One turn moves each row of this set onto another row. After a few examples, where does it send each row asked below?
k_369: [  2   3 -14  14  17   9   5   8  17   3   8  -2   5 -12   1]
k_588: [-19   8   5   0   7 -14  10  -3   2  -4  -1   1   3   9  21]
k_558: [ -7  14  12  -4   9   3  12  14 -11   5  -6 -13  -8 -14   9]
k_519: [  5 -12   3   5   2   0  -8  -2   3  -1  16   7  18  10  13]
k_732: [ -3  -2  -5  -9  -7  11  13  -8 -10  10   0   3 -10  -5   1]
k_820: [ 20 -10  11   1   2   7   5  13   0   9  13  -6   1 -11  -6]
k_26: [-11  -3  15  -3  10  12   7   7 -12   3  13  -6  11  -2  26]
k_466: [-15   4   3   4   3 -16   4   0   6 -10  -6   2   0   9  18]
k_194: [-8  0 17  8 -1 -2  4 17  5 -9 -5  7 -5 10 -6]
k_842: [ -9   0 -10  10  18  -1   0   1  15  -3   2  -7   7 -13  -4]
k_238: [-11  15  11  -9   6  -2  11   7  -7   7  -4 -14 -13 -10   2]
k_377: [  7 -15  -2   2   0  -4   4  -8   3  -5  18  10  13   8  11]
k_515: [  9 -20  -3   5   3  -2  -2  -1   5  -3  16   9  12   3  16]
k_649: [ -6   9   3  -7   8   0  19   9  -7   3  -6  -8 -17 -17   3]
k_664: [ -6  14  12  -5  10  -1   6  15  -5   9  -3  -8 -17  -7   0]
k_197: [ 21 -11   1  -2   5  13   4  10  -9   6   8  -4   2 -15  -1]
k_6: [ -8  -4   8   3   9   5   6   4 -12  -9  24  -3   7   2  23]
k_291: [  7 -19  -4   9   2  -5   2  -4  13  -7  12   5  14   1  12]
k_677: [-20   4   0  -1   8 -16   0  -1   8  -7  -2   1  -4   3  18]
k_163: [-12  10   8  -5   8   8   8  12 -10   8  -4 -12 -15 -13   8]
k_708: [-13   5   5  -3   4  -9   1   0   8 -11  -6   5  -8  12  18]
k_392: [ 13  -8   2   6   8   7   8  11  -4  12  12  -7  10 -16  -6]
k_37: [ 19  -8   6   7   2  13   9  15   1   6  11  -6   3 -12  -2]
k_214: [-21   7   0   2  10 -13   1  -2   5  -7  -6   6  -2   8  12]
k_137: [ 11 -16  -6   2   3  -5   1  -6   2  -4   8  10  14   9  12]
k_51: [ 18  -6   4  -1  11  12   5  13  -2  11   9  -4   3 -14  -6]
k_756: [ 6 -2 16  7 -2 -2  6 22 11  0  2  8 -9  9  0]
k_59: [  5  -2 -10  -7  -7   1  12 -14 -16   0   2   4  -6  -1   3]

k_6 moves to k_369
k_842 moves to k_59
And these:
k_163 moves to k_214
k_51 moves to k_238
k_649 moves to k_708
k_291 moves to k_197
k_137 moves to k_820

One turn moves each row of this set onto another row. After a few examples, where does it send each row asked below?
k_795: [ -5  12  17 -12   1  -8   1  -9   7  -2   4  -4  -5 -11   0   9   2  -1
 -19   4  -3 -20  -3   3 -12 -12  17 -12   7  -8   1  -2 -29  -3  13  -3
   4   5   4  -7  18  -5  -8  -3 -18  10  17 -10  26  15   8]
k_50: [ -3  18  10  -7  -8 -17  -2  -2  16  -5  17 -20   4  -1   8  20   7  -6
  -7  12 -10 -11  -4   7 -11 -10 -13   5  27 -15  -1  13  -9   9   6  12
  -7 -21 -22  -8  22 -12   9   0 -12  17  -4 -23  19  -1  18]
k_73: [  6   5  -2 -13   9 -14   4  -7  13  -4   6 -26   1  -8   1   9  -5   2
 -20  14  -3   1  10  -5  -9 -10  -6   4  12 -11 -18   4  12   0  10   7
  11 -27 -17 -15   7   6   9  -1 -14   9   9  15   4  -5   9]
k_828: [  8  21  16  -2  -4 -18   8  11   0  12  12 -13  -1 -11   9  17  -2   0
 -13  -5  -2 -13   4  16 -26  -2  21  10   5 -13   2  -2 -18   2  12   0
   2   8   2  -6  28  -3   5   0 -41  19  -6  -1  21  12   8]
k_64: [ 12   4   2  -4  -1 -11  11  -9   5  -1   7 -24   4   0   8  12 -10   4
 -19   9  -2   4   8   2 -13  -9 -10   6  17  -9 -12   0  12   2  17   6
   1 -20 -21 -15   9   8  18  -4 -17  13   3  21   0  -3   6]
k_204: [ -1  14  13  -5   8 -26 -10   3  20 -10  20 -24  10  -6   1  18   4 -14
  -8   3  -3 -13  -8  -7  -2 -11  -5  11  16 -10  -2  13  -4   4   7   7
   1  -7  -8   8   5 -13   6  -4  -5  11  16 -18  13  16  11]
k_805: [  9  -3   8 -15 -28 -15   8   2   8   5  14   2  14 -13   8  18   1  -3
 -26   9  -7  28   1 -12 -12  -7  -1   8  -3   0   7  15 -19   9  -6 -10
  -5  10 -17 -13  12 -15  11  -9  -9   8  -1 -15  16  -6  -2]
k_862: [  5  -6   9 -10 -25 -10  -1  -1  14   3   7 -12  11 -15  15  16   6  -1
 -22   1  -7  26   9  -7 -11  -2   3  12  -4  -2   5  14 -16  18 -11 -16
  -1   7 -16 -17   7  -6  21 -12 -17  21   0 -16  24   1   2]
k_537: [  9  11  18  -5 -19 -18  -9   2  11 -11  25 -32   6  -5   4  15  -7  -4
 -13   1  -1 -10  -5   5 -15 -13 -12   1  31  -2  -2   7 -10  11  10   7
 -12  -3 -21  -3  17  -6  11 -14  -8  25  15 -16   2   7  -1]
k_925: [ -7 -10  17  -7 -17 -12   1  -1  12   7  13  -8   8 -14   6   8  -3  -3
 -17   4  -2  27   9  -8 -16   2   4   4   0  -8  -2   7 -14   6 -11 -13
  -3   8 -19 -13  -6  -8  22  -5 -15  11   1 -25  17   6   1]
k_165: [ -3   8  18  11  -2   8   7  -8   5   2   3  -4   4  -5   4  11   0  -1
 -11  -3   3 -12   9   9 -15  -2  15   1   4 -18   2  -8 -11   6   7  -8
  -5  13   1   4  24  -7  -4 -18 -22  20   8  -6  19  21  11]
k_957: [ 10   6   0 -16  10 -18   6  -9   7   6  12 -27   4  -7   5  12   0  -1
 -26   4  -6   0   1   4 -15   2  -6   7  14 -13 -16  10  14  -4  14  23
   9 -23 -18 -14   7   3  19   1 -14  12   8  14   9  -3   7]
k_494: [ 11   6   3 -21 -13   1   9  -6  -4  -2   8 -10  -1 -20 -28  16   0  -3
 -12  -4 -15 -13  -2  -5  -2   3 -12  13 -11 -20  12  12 -12  -1   9   3
   6  -6  -7  -5  14   6  15  -2  -9  27  -3  -6  34  -1   9]
k_390: [  9   0  -4 -11  15 -19  10  -9   0  -1  10 -17   8  -7   4  10  -7   1
 -20   0  -6   0  -7  -4  -9  -7  -7   2   9 -12  -8   7  12  -4  10  25
   9 -23 -20  -6   6   2  12  -7  -9   8  13  21  15  -1   5]
k_781: [ 14  10   6 -16  -7  -4  13   2   7   1  -3  -5   2 -28 -13   4  -8   1
 -15   7 -10  -1   9   3  -8  -5  -7  12  -9 -14  14   6  -9   1  15  -5
  17  -4   3   5  24  21  10   3 -16  19 -10  -3  22  -7   9]
k_326: [ -7  15  14  -1 -11  -8  11  -6   8   8  15   1   7 -15 -20  13  -3   0
 -19   6  -3 -26   0   9 -11   1  10   2  13 -12 -15   3 -25  -4   5 -15
   3  -3  -8 -13  31  -7   1  -5 -27  21  -3 -19  15   5   7]
k_53: [ -5  13  17 -12  -1  -3   8 -10   9   1   8   3  10 -13  -9  11   4   4
 -26   4  -4 -19  -4   9 -17   0   9  -6  -7  -3   4   1 -20  10   4  -7
   3  -3 -15   6  38 -10 -11 -24 -18  18   3 -12  29   5   0]
k_364: [-13  13   7 -11 -23 -11   4 -28   6  -2  12   0   7  -3  18  13 -14   1
 -13   1 -15   1   7   4 -13  10  -2   5 -13  -3  -9  -6 -23  17   1  -5
 -10 -15 -20  -6  13 -10  10  -9 -19   4   4   8  18   7   2]
k_993: [  9  19  26 -11 -10 -21  -6   0  23  -9  11 -13   9 -14  13  13   9  -7
 -12   4   0  -4  -1   8 -14 -13  -9  13  15   0   4  14   5  17   5   3
  -3 -13 -17  16  38   5  -3 -13 -16  13  14  -9  10   5   6]
k_743: [ 11   9  -4 -10 -12 -19   4 -21   8   3  12  -9   8 -13  30   9  -7   2
 -23   1  -3  -5  -4  -3 -15  -1   1  12 -11  -6  -5   3 -21   5  -1   7
  -3   4  12  -3  31 -14  11  -5 -17 -11  16  11  16   5   7]
k_93: [ 14   3   4  -4  -2  -6  10 -13   4  -5   9 -15  10  -3  -3  16  -6   5
 -18   5   0   2   2 -10  -6 -11 -14   8   8  -3 -10   4  19   2   9   2
  -2 -19 -23  -4  17   1   7 -17 -10  12  15  25   0  -1   4]
k_65: [  2  23  13   0 -10 -32   1   7   2 -10  21  -7   8  -9  -1  20  -6  -6
   1  -4 -10  -5 -17  -4  -9 -20  -7   7  21  -8   8   9  -4   2   3  10
 -14 -14 -27   8  19 -12   5  -8 -16  14  11  -3  15   7   6]
k_863: [ 10  16  12 -10 -15   1  13  -4 -11   6   7 -12  -6 -17 -23   8 -13   1
 -12   4  -9  -2   3  -1 -17  -4  -7   2   1 -24  13  -5  -7 -15  15  -2
 -11   6 -11  -2   9   4  28   5 -14  15  -4  -8  16   2   7]
k_261: [ 13   3  17 -18 -15   7   8  -3   5   3   3 -18  -9 -24 -18   9  -7   3
 -20  -9  -3 -10  10  -2  -6   9  -8  17  -5 -13   4   6   6  -2   2  -5
   3   4   3   2  22  16  17  -7 -16  32  -1  -9  19   0   7]
k_793: [ -2  -1   9   2 -19 -21   3  -2  10   7  12  -1  13 -26   6   8  -4  -3
 -19   1  -5  25  11   2 -13   0  10  14  -4 -10  -1  12  -6   9  -7  -4
  16  -1 -15 -12  -5 -11  16  -5 -15  15  -5 -26  24   2   4]
k_855: [ 12   8   8  -9  -7  -7   9 -13   8   3  12 -21   7  -2  -3  18   1   1
 -21  10  -1   0   7  -1 -11  -3 -16  14  13  -5 -19   9  18   0  11   2
  -4 -22 -24 -14  20   6  16  -7 -16  13   7  19  -5  -5   7]
k_222: [ 16 -12  10  -7 -27 -21   7   1   3   6  18  -2  13 -26   2   9   0  -8
 -19  -3   3  19  -6  -9 -11 -11   2  16   0  -4   0  23 -15   5 -12   5
   8  11  -4 -14  14  -9  12  -8  -8   7  14 -18  23   0  -1]
k_91: [ -5   4  -4   7 -17 -12   7 -26   5   3  16  -3  10 -26   9  -5 -19   4
 -17  -1  -1  -8   5   9 -16  10   4   3  -2 -21 -25   0 -11   2  -9  12
   7 -10   1  -8  23 -14   8  -8 -13   3  12  -8  12   3   6]
k_460: [  0  13  -2 -14 -23 -15  12  -8   1   2  16  -5  12  -1  14  15  -9 -11
 -19  -6 -14   4   6  -5 -11  18   7  21 -11 -13 -19   0 -23  16  -7   1
 -14  -2  -9   1  19  -9  14  -9 -21  12  10  18  11  10  -6]
k_585: [  1  -8  15  -6 -18 -25   0  -2   6   8  16  -2   0 -32   9  12  -6   4
 -11  -7   1  20   0  -4 -14  -4   6   7  -2  -4   3  16  -4  -1 -14   2
  10   2 -10 -18   1 -12  14  -1 -20   8   3 -25  28  -1   9]
k_486: [ 15   9   7 -10  -9   0   3  -5   2  -2   9  -9   8 -21 -24  15 -11   1
 -14   4 -10  -4   0   0  -8  -6 -14   3 -13  -9  19   3  -8  -3  24 -10
   8   9  -6   6   4   6  14  -4  -5  16  -2  -4  15   7   2]
k_134: [  0  17  21  -7  -6 -22   7   3  11   0  12 -12   8 -11  12   9   0 -13
 -22 -10  -4 -11  -9   1  -7   2   3  20  28  -9  -5  12  10   2  -5  22
  -4 -15 -15  15  24  -7   9 -11  -9  26  10 -19  18   5   2]
k_791: [  8   7  19 -23  -3   0  14  -1  -3  11   6 -13  -5 -19 -10   8 -10   6
 -18  -6  -5   0  -2   0 -23   9 -13   4 -10 -11  20   0   0  -5   7   0
  -6   3 -12  11  26  10  25  -7 -21  15  -9  -4  25  -2   1]
k_694: [ 12  -3  12 -11 -28 -15  12  -1  -1   4  14  -7   5 -15   7   5   2  -3
 -25   2   4  23  -1 -14 -19 -11   5  16  -5  -5   4  13 -11   9 -17   0
  -7  10 -13 -11  19 -18  18 -15 -13   8  10 -17  27  -6  -2]
k_118: [ -8  11   3  -9 -16 -21  -7 -15  18   2  19 -11  11 -26  14  13 -18  13
 -19  -4 -14   2   8  12 -18  20   1  -3 -12  -1 -16   0 -14  12  -1 -11
   2  -9 -16  -6  16  -4  11 -11 -26  11   2   5   3   8  -2]
k_296: [ -2   3   0   5 -15 -13 -11 -19  10   2  22 -15   6 -22  14  12 -14   2
  -6  -7  -6   0  12  12 -19  16   2   1 -10 -18 -19   1  -9   9   1   5
  -1   2   1  -9   6  -8  10  -5 -19   4  16   2   4  18   8]
k_610: [  6  10  15  -5  -9  -9   0   6   4  13  28 -13  11 -12 -10  33   1   4
 -18  -9  -6 -19  -5  13 -20  13   3   1   3  -4   1   8 -19   5  12  -7
  -6  16 -10  -7  27 -11   2 -16 -30  24  -3  -4  13  16   2]
k_502: [  3  17   8  -1  -5 -12   2  18  16 -15  12 -20   4  -6   8   9  -2 -10
  -9   9  -3   3  14   0 -12  -9   2   7  22 -21  -6   3   3  15  -4  10
  -8 -10 -15  11  27  -5  -4 -11  -9  24   5 -11   4   1   4]
k_79: [ -1  12  10  -4  15 -29   0  14  21  -3  12 -26  14 -10  26   8  -6   2
 -16   1  -4  -3  -7   5 -14  -7  -2   3  27  -9   8   5  -2   7   1   8
  -1  -9 -15  13  24  -2  14  -9 -20  17  -2 -12  15   4   5]
k_922: [ 14   8  14 -29  -7  -5   0  -4   0   3  10 -31 -14 -21 -16  11  -6   7
 -20  -4  -6 -13  -2  -3 -16   0 -10   4  -6 -11  12   5 -11  -7  13  -1
   0   7  -2 -10  12   8  30   3 -18  19   2 -10  28  -1   7]
k_317: [ 13  10   6 -20   0   1  13   7  -2   3  -1  -9   0 -21 -14   0 -10  -4
 -26   2 -11   5   5  -4 -14   6   2   0  -7 -21  14  -2  -5  -8  15   9
   2  11   0  14  10  10  14  -1  -3  19   0  -4  16   1  -4]
k_122: [  5  19  10 -18  -4 -15   5   9   4  10  14 -10   9 -21 -12   9   9  -6
 -33  -6  -9 -19  -5  12 -19  11  22   1   6 -15 -10  10 -24   4   2   5
   4   3  -6  -4  31  -3   2  -9 -26  29  11  -9  22   9  -5]
k_858: [ 13   5   3 -17  10 -18   9 -14   5   1  14 -16  12  -9  -8  14   3  -1
 -22   2  -3  -4  -7  -5 -10  -3 -13  11   1  -5 -12  15  18   0   7  17
   6 -25 -23  -3  17  -2  10 -10 -10   6  16  18  11  -3   3]
k_653: [  8  13 -11  -2 -16 -29   8  -9   1   7  27  -9  10 -25   9  11 -18   5
 -12  -1  -5  -9  -5   4 -18   3   1  11  -8 -15 -17   6 -19  -1  -6   9
   3  -6   2 -13  31 -20  15  -1 -25  -4   4   5  13  -3   7]
k_947: [  0   7  15  -8  -4  -8   9   3 -10   5  17  -4   0   0  -2  19   0 -10
  -5  -9  -5 -11  -5   7 -23   0  11   0   0 -17   8  -1 -29  10  11  15
  -9   9  -8  -2  20 -11  -6 -11 -26  14   8   0  32  17   4]
k_734: [ 18   3   8  -9  -1 -12  11 -14   0   4  16 -18  12  -3   2  19  -5   2
 -23  -4  -1  -1  -7  -2 -13  -3 -17  12   8   0  -6  10  20  -1  14  18
  -1 -15 -23  -4  15  -1  13 -14 -12   9  13  24   5   0   0]
k_919: [  5  10  -6 -18 -19 -15   5 -19   9   0  15 -10  16 -10  12   8  -8   0
 -35   0 -10 -10  -8 -11  -4   7   4   8  -2  -4 -18   3 -30   4  -5  -2
  -7   2   0  -6  24 -13  17 -11  -9   6  23   8   8   7  -9]
k_702: [ 11  -1  12  -4 -17 -24   0  -3   6   9  13  -1  12 -36   7   2   2   0
 -24  -1   1  25  -5  -2 -20 -11   9   5  -4  -8   5  15  -5  -3 -10   1
   8   9  -8  -8   9 -12  18  -5 -12   0  13 -22  21   1   0]

k_65 moves to k_502
k_165 moves to k_795
k_364 moves to k_91
And these:
k_486 moves to k_781
k_805 moves to k_793
k_855 moves to k_957

One turn moves each row of this set onto another row. After a few examples, where does it send each row asked below?
k_400: [  0   2   5  -8   4 -14 -15   3 -30  16 -16  -2 -22  -8   6   3  11   3
 -13  -6 -11   4  20  -4   6   0   4  12  14  -7  -2  -1  -3   6  12  -3
 -15   8  -1  16  -1  -7 -11]
k_299: [ 14  -6  17   4  -2  -7   6  -4   3  -1  -9  -6 -24  -4  11 -20  14  10
  -8   7  11 -12  31  14  -8  10  20 -15 -19  -9   4 -16 -12   2   2 -13
   4   7  23  11  -9   6  -7]
k_749: [ -7   5   8  -4  -8 -14 -10  -2   3  -2  -2  -6 -35   6   5   7   9  -9
 -10   8   5 -11  12  -5  25   4  36 -25   5   1 -19 -10 -11  16   8  11
  -7   9   7  12 -10  -1  14]
k_16: [  3   1  10   1  -7 -12   2  -3   2   2 -14  -4 -25  -1  10 -22  14  15
   0   4   9 -21  37   3  -7  15   4 -17 -16 -12  -2 -15  -7   8   6 -17
   4   9  13  14  -5   1  -6]
k_754: [  6  17  19  -5  12 -11 -18   4 -20  -7   4   3  -7   6  15  -2  16 -18
  -7  -5   0  -2  14 -14  11  -1  20   1 -19  -4   1  13   1   3   6   6
  -9  24   7  20 -14 -17  -8]
k_410: [ 20   6  14  -4  11  -9  -6 -14  -9  -7  -9   6 -20  -6  22   2   5 -12
 -17   9 -18   8  20   3 -14   5  18  -4   3 -10  -2   6   9  -3   3 -15
 -20  15   2   0  -1 -12  -3]
k_351: [ 23   5   9   2   6  -4  -6 -15  -8  -4 -10   6 -22  -4  10  -5   5 -18
 -23   5 -13   4  18   3 -18  -3  15  -4  -1  -7  -5   4   5 -13   3 -16
 -15  13  10   3   0 -14   2]
k_10: [  2  24  15   5  -5  -8   9   0 -35 -16   1  -7  -8   6  16  -9  -4   3
 -14   1  -5  -5  22  -3   2  15  31 -21 -11  -5  -2 -24 -13   4   8  24
   6  20  11   6 -10 -11   2]
k_829: [  7   7  -1 -12  -4  -8  -9   8 -23  17  -8  -2 -17  -6  -2   2   8   5
 -15  -7  -9   3  23  -7   9   3   0   1  17 -13  -3   4  -2  10   8   1
 -13   9  -3  18  -2 -14  -8]
k_157: [  6  25  21  10  -2   2   9  -4 -29  -7  -9  -1  -8   3  11 -18 -14  -4
 -19   3  -1  -6  20   8  -4  11  31 -15 -11  -2  -3 -27  -9   7  10  18
  -2  15   5  -2  -4 -13   3]
k_360: [  8  -1  22   6   0  -2  -2  -9   9   4 -10  -1 -20  -8  10 -20  14  14
  -2   5   5 -17  38   9  -2  13  15  -9 -23  -4   1 -14  -6   3   3 -13
   7  11   9  13  -9   1  -6]
k_992: [ -2  21  11   4  -4   3  10  -6 -35  -9   1   1  -3  -2  19 -11  -4   1
 -13   2   0  -6  17  11   5  10  28 -19  -6  -7  -8 -27  -6   6  13  25
   0  15   8   8 -10 -15  -2]
k_35: [  7   7  18  -1   9 -13 -22   1 -21 -12   2  -1  -9   7  19   0  12 -19
  -9  -1  -5  -4  22  -5  20  -1  12   7 -18 -10  -5  10  -2   3   4   5
 -17  23   5  19  -7 -23  -7]
k_5: [  3  -1  12   4 -16 -12 -10   6  -1   0  -9  -6 -43   6  -4   2   7   0
  -9  -2   0 -11  16  -1  24  11  30 -25  12  -5 -18 -11 -11   9  13   9
  -2  16   8   7  -3   3  11]
k_704: [  1  -3   6   5 -18 -17  -6  -4  -2   3 -11  -1 -39   1   4   4   7 -10
  -8   7   0  -6  11  -8  21  15  30 -23   6   1 -28 -10  -9  13   8   3
  -2  18   2  15  -3   2  14]

k_704 moves to k_360
k_410 moves to k_35
k_157 moves to k_749
And these:
k_829 moves to k_351
k_5 moves to k_299

